(in the rows, 128 means zero)
First come named moves, each a turn or a mirror, each shown by rows before and after it. For each pair of rows after them, which moves, in which order, take the first row to the second? The first pair is done for you.
move sesi:
[104  98 198 187  92 177 175  87 137 116 122 196  90 124  98 122 103 167
 138 126  62 156 117  69 135] => [ 97  99 216 180  83 168 176 109 118 110 120 205  86 136 105 132 118 156
 133 124  61 148 107  80 145]
[129 115 126 123 125 115 154 122 120 100 139  99 165 190 112 132 152 110
 117 171 151 127 137 162 168] => [139 114 101 135 138 129 153  88 148 110 142  87 168 175 102 116 132 124
 126 171 152 138 153 146 152]
[118 141 133 131  60 141 154 115 127 177  93 154 118 127 103 125 105 138
 149 111 115 126 138 105 147] => [115 142 139 130  56 138 154 124 120 175  93 158 117 131 104 129 111 135
 147 110 115 123 133 108 152]
[141 104 138 125 109 112 146 112 130 127 112 162 142 133 120 111 127 135
 107 115 121 132 144 120 156] => [141 105 135 126 111 114 145 106 135 128 112 160 144 131 119 109 123 136
 108 115 121 133 145 116 154]
move domot:
[139 122 134 150 135 160 141  96 166 128 123 146 118 109 119 115 112 151
 142 119  96 143 142  94 114] => [140 119 128 151 140 159 142  90 171 126 127 140 122 115 118 115 113 151
 142 126  99 143 144  95 115]
[145 134  76 105 167  85 122 133 113 120 136  70 186 156 135 139 133 126
 105 152 200 103 136 170 139] => [133 170 147  93  97 101 118 191  57 143  94 143 129  80 154 140 109 116
 102  86 143  96 108 148 141]
[137  90 119 138 163 111  76 133 129 112 147 100 135 115  78 154 126 181
 165 142 115 183 138 188  82] => [133 108 152 133 131 118  73 159 103 124 127 135 107  78  86 153 115 175
 162 112  90 181 124 179  82]
move Goni:
[120 134 138 114 135 139  89 151 143 126 102 124 111 120 131 120 127 129
 118 143 136 130 124 130 114] => [124 131 125 117 142 138  92 141 155 125 106 115 120 125 126 120 126 131
 119 151 142 131 132 132 114]
[133 112 151 150 135 157 133 134 153 149 112 160  91  70 114 115  93 160
 150  89  90 156 129  88 112] => [132 111 133 147 156 152 118 131 153 149 118 140  93  61 123 112  91 163
 157  89 100 159 131  94 101]
[132  91 142 126 112 121 158 115 103  94 122 140 100 153 125 166 159 124
 118 130 104 117 123 129 128] => [128  94 142 118 124 117 141 127  90  92 125 132  93 133 142 168 157 126
 125 118 106 117 115 133 115]
[ 94 136 105  99 143 133 119 115 111 112 145 113 160 124 115 125 142 133
 116 136 123 127 139 137 107] => [ 97 134 108 105 131 136 134 106 122 112 144 121 165 140 104 125 144 132
 111 142 120 127 144 134 117]
Pairs:
(two moves a pair)
[125  98 144 158 139 150 139  96 174 109 147 126 142 152  99 100 116 129
 154 136 126 133 163 115 144] => [120  98 169 157 119 151 147 111 163 108 141 149 134 157  98 109 123 126
 149 132 113 129 154 115 154]  Goni domot
[132 121  93 136 121 120 138 111 152 118 127 132 141 161 112 116 121 115
 115 154 151 121 155 128 145] => [133 125 111 141 101 132 147 110 155 125 117 157 129 150 104 114 112 119
 113 144 131 124 153 115 146]  Goni sesi
[128 153 108 134 102 140 129 121 136 144 113 138 134 103 110 118 111 126
 134 107 125 131 146 106 126] => [131 143  86 137 125 135 127 107 149 136 127 115 148 122 108 118 119 128
 135 124 140 133 152 113 124]  Goni domot
[ 97 101 142 125 151  87 101 122  88 155 162 117  83  84 167 177 139  86
  97  91 127 101 109 147 141] => [102 107 130 125 153  90  96 114  90 163 159 111  82  68 170 168 127  89
 100  85 131 105 114 142 134]  Goni domot
[112 133 160 142 101 178 109 109 179  94 150 131 148 155 131 163 176 139
 133 158 141 103 157 148 125] => [103 139 184 130  96 176  93 143 149  94 144 145 126 128 152 172 176 137
 136 136 128  98 139 150 115]  Goni Goni
[124 100 148 127 153 136 137 117 123 135 143 123 142 144 131 140 156 133
 139 152 127 138 134 135 119] => [129 108 150 133 142 151 134 110 128 149 133 136 127 107 129 129 133 143
 146 131 109 144 137 114 106]  domot sesi
[113  96 136 124 162 109 119 144 127  97 160  97 137 148 141 155 159 142
 132 138 131 120 114 148 123] => [126 109 123 139 157 140 114 112 152 126 148 106 117  88 129 128 112 166
 148 108 109 137 130 109  95]  domot sesi
[142 159 128 102  80 107 130 168  89 137  92 136 116  97 145 131 143  78
 124  82 121 122 116 128 158] => [163 146  61 127 128 129 128  89 158 149 110  92 139  90 118 102 110 110
 143 102 138 145 155 102 127]  sesi domot
[117 101 158 139 119 142 145 159 129 135 132 144  95 146 134 145 154 129
 137 128 109 110 112 146 111] => [125  91 124 150 147 147 145 124 161 134 146 116 112 157 121 138 148 142
 143 147 126 119 130 143 101]  domot sesi
[129 115 125 142 170 130  96 122 139 133 164 112 131 133 132 147 130 149
 144 140 130 148 134 138  95] => [126 113 135 137 161 117 105 136 127 124 164 114 139 159 133 156 148 137
 134 152 135 140 129 153 112]  sesi Goni
[147 162 119 114 135 160 140 148 106 128 100 134 114  87 126 108 127 127
 138  78  97 132 126 103 107] => [154 135  76 118 180 144 141 117 135 109 129  86 155 148 116 112 151 129
 136 124 137 132 140 126 112]  sesi domot
[153 139 104 146 124 137 151  78 169 144 128 125 156 170 105 120 114 121
 125 145 142 128 164 113 142] => [132 153 177 127  85 138 136 147 107 144 106 179 106 124 134 139 116 112
 125  99 102 117 125 113 138]  Goni Goni
[162 140  91 141 157 110 112 128 163 133 108  79 140 151 119 123 157 106
 143 173 131 132 129 139 121] => [155 163 113 127 140 116  90 161 126 148  89 100 105  85 143 119 136 104
 151 129 109 131 111 130 102]  domot Goni
[115 138 124  94 161 136  92 178 103 139 122 112 105  99 170 133 130 109
 113 111 129 115 128 130 118] => [129 119  87 113 179 134 120 126 152 133 137  88 145 160 136 128 139 110
 106 155 154 119 157 132 136]  domot Goni
[121 131  73  95 150  61 121 195  71 116 110  95 185 120 115 134 165 117
 119 108 198 114 108 132 153] => [131 126  76 115 122  70 162 165 100 119 106 115 203 166  78 131 169 113
 104 131 193 115 125 120 183]  Goni Goni
[121 112 143 144 109 135 145 122 141 125 118 138 122 146 113 145 121 126
 112 137 105 124 131 122 143] => [119 101 125 141 140 127 134 119 143 115 134 112 131 156 120 150 129 129
 117 151 122 125 132 135 134]  Goni domot
[154 140 136 153 112 135 118 152 171  72  94 116 150 143 123 144 141 120
 103 145 122  96 135 142 149] => [155 150 144 155  97 149 114 152 169  85  82 132 132 108 123 135 121 126
 107 122 104 100 134 123 142]  sesi domot
[117 122 165 125 111 126 139 151 123 115 134 147 118 150 118 145 138 130
 132 133 111 128 119 134 135] => [116 116 158 124 124 122 134 149 125 109 142 137 122 158 120 149 143 131
 134 141 118 127 119 140 133]  domot Goni
[150 176 141 164 101 147 156 118 131 164  60 199 133 170  69  83 113 143
 109 151 120 158 184  97 156] => [147 160 126 161 122 130 158 116 137 148  77 174 156 215  68  92 138 136
 104 180 143 153 186 118 167]  sesi domot
[123 169 132 116  57 116 144 176  96 134  96 144 126 122 118 138 134  67
 114 127 107 118 144 130 210] => [121 166  77  96 129 101  83 181  84 130 119  78 126  76 161 130 126  78
 139 119 143 125 142 150 160]  Goni Goni
[132 151 139 135 123 123  98 107 123 146 119 134 124  59 135 103 125 139
 151  94 136 152 139  93  87] => [116 150 173 114 102  89 108 161  78 122 118 145 132 107 151 131 170 107
 131 107 144 130 115 130 124]  Goni sesi
[ 98 102 150 139 131 127 176 101 152 111 134 164 123 113  94 168 102 128
 141  74  69 108  98  90 125] => [ 99  85 103 134 189 113 154  83 168  96 164 111 146 131 103 169 116 134
 150 101 106 111 106 111 107]  Goni domot
[154 118  87 152 130 109 141  98 148 140 138  91 142 124 118 106 119 137
 134 145 147 135 139 114 137] => [151 128 133 155  81 118 165 115 135 147 117 141 125 124 108 111 116 130
 122 131 115 130 130 101 158]  Goni domot
[134 123  97 126 143  89 136 124 123 114 142  95 181 174 116 133 149 111
 120 156 160 118 154 160 159] => [147 151 101 143 117 137 128  99 141 158 114 129 139  71 106  99  80 139
 138  99 114 139 164 101 123]  domot sesi
[125 122 178 154 134 140 148  92 142 117 140 162 126 164 122 128 139 119
 147 169 117 133 105 101 130] => [116 132 194 143 133 140 129 121 113 118 134 170 104 132 145 132 136 118
 153 147 107 130  88 103 116]  domot Goni
[131 129 108 111 139 159 110 109 119 117 137 101 144 131 133 113 109 149
 137 121 111 132 146 144 125] => [134 129 129 119 109 165 136 109 124 118 127 130 143 150 116 115 112 144
 126 124  96 130 146 137 147]  Goni Goni
[110 145 121 131 105 108 141 109 102 131  85 135 168 128 159 117  99 113
 117 103 173 111 160 131 128] => [110 143 124 134 101 110 146 106 105 129  84 139 170 137 154 118 101 113
 114 107 172 110 160 131 135]  domot Goni
[139 126 134 153 119 152 158  88 172 135 116 151 133 150  95 123 118 139
 139 139 117 128 137  98 134] => [115 134 178 122 112 127 130 164 103 121 110 164 107 133 141 150 144 120
 136 115 112 112  97 128 133]  sesi Goni
[111 139 141 138 102 138 145 132 133 127 123 152 121 137 122 122 127 127
 122 124 115 131 116 120 134] => [111 133 141 138 107 136 147 132 135 122 129 147 126 151 121 127 135 127
 121 134 119 129 115 126 137]  domot Goni
[151 123 130 117 147 139 140  81 162 136 146 140 145 118 116 142 143 155
 144 153 114 126 170 136 138] => [143 128 165 113 117 137 151 107 141 133 136 170 133 127 117 153 153 145
 134 145  99 118 156 140 154]  Goni sesi
[123 148  88 112 134 116 149 117 157 129 185 106 174 138 101 106 133 154
 135 167 132 147 148 142 112] => [114 174 119  96 111 121 123 161 112 146 163 134 132  64 130 103 112 153
 142 115 106 145 126 132  92]  domot Goni
[113 106 130 128 135 121 162 100 161 152 118 141 160 126 114 102  94 122
 110 147 148 150 158 121 145] => [103 119 164 119 105 119 163 134 130 154 103 170 139 109 126 110  98 111
 106 127 129 142 141 121 153]  domot sesi
[129 139 108 127  70  97 168 113 115 150 104 133 170 137 132 117 161  94
  98 149 147 134 139 116 152] => [138 140  90 137  86 120 157  83 141 168 105 126 157  92 127  99 128 117
 115 133 136 149 151  89 121]  Goni sesi
[146  98 128 155 137 142 164  67 200 154 146 101 120 138  92 137 110 143
 144 134 158 164 156 112 110] => [126 123 208 133  72 135 164 146 128 158 113 165  77 105 119 156 119 118
 132  88 120 146 116 118 129]  domot sesi
[138 114 161 119 105 132 112 130 158 140 124 123 169  83 141 134 129 131
  75 129 121 120 113 153 126] => [141 110 149 124 114 134 112 116 170 141 130 113 176  86 136 131 127 136
  77 135 127 124 120 151 121]  sesi domot
[121 102 136 135 186 131 131 114 151 106 142 121 143 161 113 138 133 144
 129 160 112 148 111 140 108] => [121 121 160 137 156 152 128 123 140 128 119 154 111 105 116 128 104 152
 135 121  80 153 106 113  97]  domot sesi
[119 134  84 118 184 100  55 145  97 124 129  72 141  93 179 131 114 139
 137 126 180 154 130 159 125] => [119 125 107 120 146  81 102 152  96 108 127  91 172 179 154 148 153 112
 108 162 188 140 131 179 183]  Goni sesi
[127 108  99 107 154  90  90 160 107 119 139  94 141 157 154 128 145 134
 136 130 119 120  92 148 139] => [131 114  87 107 157  91  84 152 112 126 138  87 142 143 155 121 134 137
 142 125 123 123  97 144 133]  domot Goni
[123 129 103 121 177 117 131  92 136 106 143 112 106 155 133 126 135 153
 118 140 157 119 158 153  94] => [120 151 162 125 106 134 157 120 114 122 111 180  78 134 123 129 123 144
 105 108 111 114 145 130 116]  Goni domot
[128  90  87 137 137 165 143 109 148 116 193 113 124 166  46 180 118 185
 103 155 131 138 125 153 141] => [115 121 125 114 117 170 103 168  89 132 170 141  71  71  88 182  95 182
 116  92 101 135  94 146 111]  domot Goni
[131 127  98 140 138 121 139 147 118 115 143 125 181 164 135 142 171 100
 108 168 174 125 136 149 163] => [124 142 144 138  94 130 150 174  95 122 121 171 156 145 136 147 167  94
 100 143 142 119 122 139 176]  Goni domot
[127 128  84 116 182 114  94 130 142 104 150  66 147 153 144 121 149 135
 143 154 167 120 133 150 105] => [128 124 103 121 151 111 129 127 147  97 145  87 160 199 125 128 165 123
 127 172 164 113 136 154 140]  sesi Goni
[129 140 157 119 100 109 112 140 102 140 120 136 113 156 131 114 140 114
 103 143 133 112 138 163 166] => [141 148 136 135 104 135 108 102 132 163 115 137 100 108 116  89  98 137
 118 125 118 128 156 127 140]  sesi domot
[ 97  91 183 126 173 146 106 165 107  98 121 184 109 143 159 147 157 147
 125 147  78 160 101 152 126] => [103  76 153 133 200 141 109 140 133  90 136 156 135 175 149 146 164 151
 125 174 100 163 113 161 129]  domot Goni
[136 126  96 120 150 133 112 105 135 134 144  95 141 120 117 115 124 138
 141 129 160 124 145 139 117] => [134 141 145 125  87 147 139 122 120 147 117 154 119 107 105 115 114 129
 128 105 122 121 136 119 140]  Goni domot
[142 137  91 138 137 142 103 105 140 154 114 115 121  81 118  93  94 136
 138 107 131 140 143 113 112] => [130 118  98 119 150 103 109 140 114 118 133  95 151 163 130 125 153 108
 120 148 167 120 130 164 146]  sesi domot
[149 123 164 134  76 172 121 102 121 113 119 117 131 145  70 158 111 130
 112 117  88 102 123 126 148] => [139 129 150 113 116 161  71 131  90 111 128  88 112  94 112 159 106 134
 130  93  99 103 107 140 109]  Goni Goni
[113  83 117  95 191 104 131 113 155 139 181 102 223 163 129  75 161  82
 112 142 142 125 151 180 166] => [102 122 150  70 168 111  86 172  92 161 152 131 165  50 176  70 130  81
 128  68 112 123 122 167 131]  domot Goni
[136 152 170 134  78 125 153 144 130 104 110 152 134 113 110 109 120 106
 120 110 112 113 125 134 127] => [138 130 113 130 149 109 126 119 150  86 143  85 161 134 121 109 133 114
 131 142 156 118 136 157 105]  Goni domot
[108 114 126 128 150 144 105 134 126 130 124 135  98  65 134 115 107 145
 148  88 122 143 116 107  78] => [121  93  95 150 158 145 141  82 177 121 139 116 142 139  94 111 121 146
 136 137 144 148 143 108 105]  domot Goni
[118 120 155 119  88 135 170 139 116 140 102 162 120 106 117 131 107 120
 125 123 110 121 153 110 128] => [117 121 135 114 118 136 141 139 114 145 108 138 110  69 135 124  94 131
 140 109 117 126 151 110 100]  Goni sesi
[141 125  59 113 138 147 101 125 129 110 141  99  90  93 159 132  58 146
 122 133 182 165 130 137  86] => [151 126  51 123 127 153 119 101 147 115 138 102 102 106 141 124  52 145
 117 141 182 168 143 128  97]  domot Goni
[117 150 136 130  99 123 151 136 115 110  99 140 133 134 106 132 150 120
 124 140 146 109 111 147 145] => [116 140 117 126 130 115 136 132 119 101 114 112 142 140 114 135 156 124
 130 151 162 110 113 158 133]  Goni domot
[161 127 121 146 148 183 130 144 188 108 139 124 122  94 166  39  83 132
 166 183 119 112 165 136 154] => [158 132 158 149 114 188 148 159 178 109 126 160 111 100 158  46  87 126
 156 175  96 107 156 129 170]  Goni Goni
[112 135 144 118 138 134 117 165 138 132 121 122 123 130 150 104 162 129
 115 109 115 132 132 150 131] => [117 127 128 124 148 134 125 148 153 127 127 112 137 151 141 104 166 129
 115 125 126 134 142 153 134]  domot Goni
[124 149 125 111  92 101 149 169 103 126 119 119 132 146 126 144 162 106
 113 131 139 119 128 150 171] => [123 150 104 103 122  96 125 172  97 124 127  92 133 126 143 142 158 110
 123 128 153 122 127 158 148]  Goni Goni
[118 153 121 141  93 112 125 141  91 122 114 142 152 158 119 143 161  71
 107 117 122 117 111 144 150] => [116 153  98 131 129 105  92 148  82 120 125 111 149 131 143 139 157  76
 120 111 138 118 107 154 125]  Goni Goni
[135 149 122 120  75 115 155 137 109 139 112 141 158 163 118 119 136 103
  94 132 148 115 137 139 177] => [133 136 100 117 112 105 141 134 113 127 130 110 171 175 127 125 148 106
 100 149 169 114 138 155 165]  Goni domot
[116 110 117 134 190 146  79  92 136 126 138 106 124 106 155 140  92 147
 143 117 125 151 129 122 121] => [101 105 143 119 180 120  84 135 101 105 140 113 130 145 169 163 131 123
 129 129 135 134 108 155 148]  sesi domot
[168 134  87 112  97 121 118 111 126 102 130  93 154 135 130  89  67 123
 108 123 177  97 145  91 142] => [161 147 120 103  68 120 118 145  96 105 115 122 133 116 140  97  69 115
 103 101 158  90 129  91 150]  domot sesi
[113 128 199 112  93 134 117 176  90 115 102 171  87 110 139 138 140 118
 117  92  80 115 100 121 147] => [144 109 101 146 163 165 113  63 189 132 131 106 122 105 100  98  99 162
 141 123 109 145 155  86 106]  sesi domot
[124  71 145 146 109 131 120 120 117 157 155 139 100 145 136 166 124 136
 152 144 126 144 133 118 141] => [125  72 142 148 109 135 119 115 121 159 155 140  99 139 135 163 119 139
 153 141 125 145 137 113 138]  sesi domot
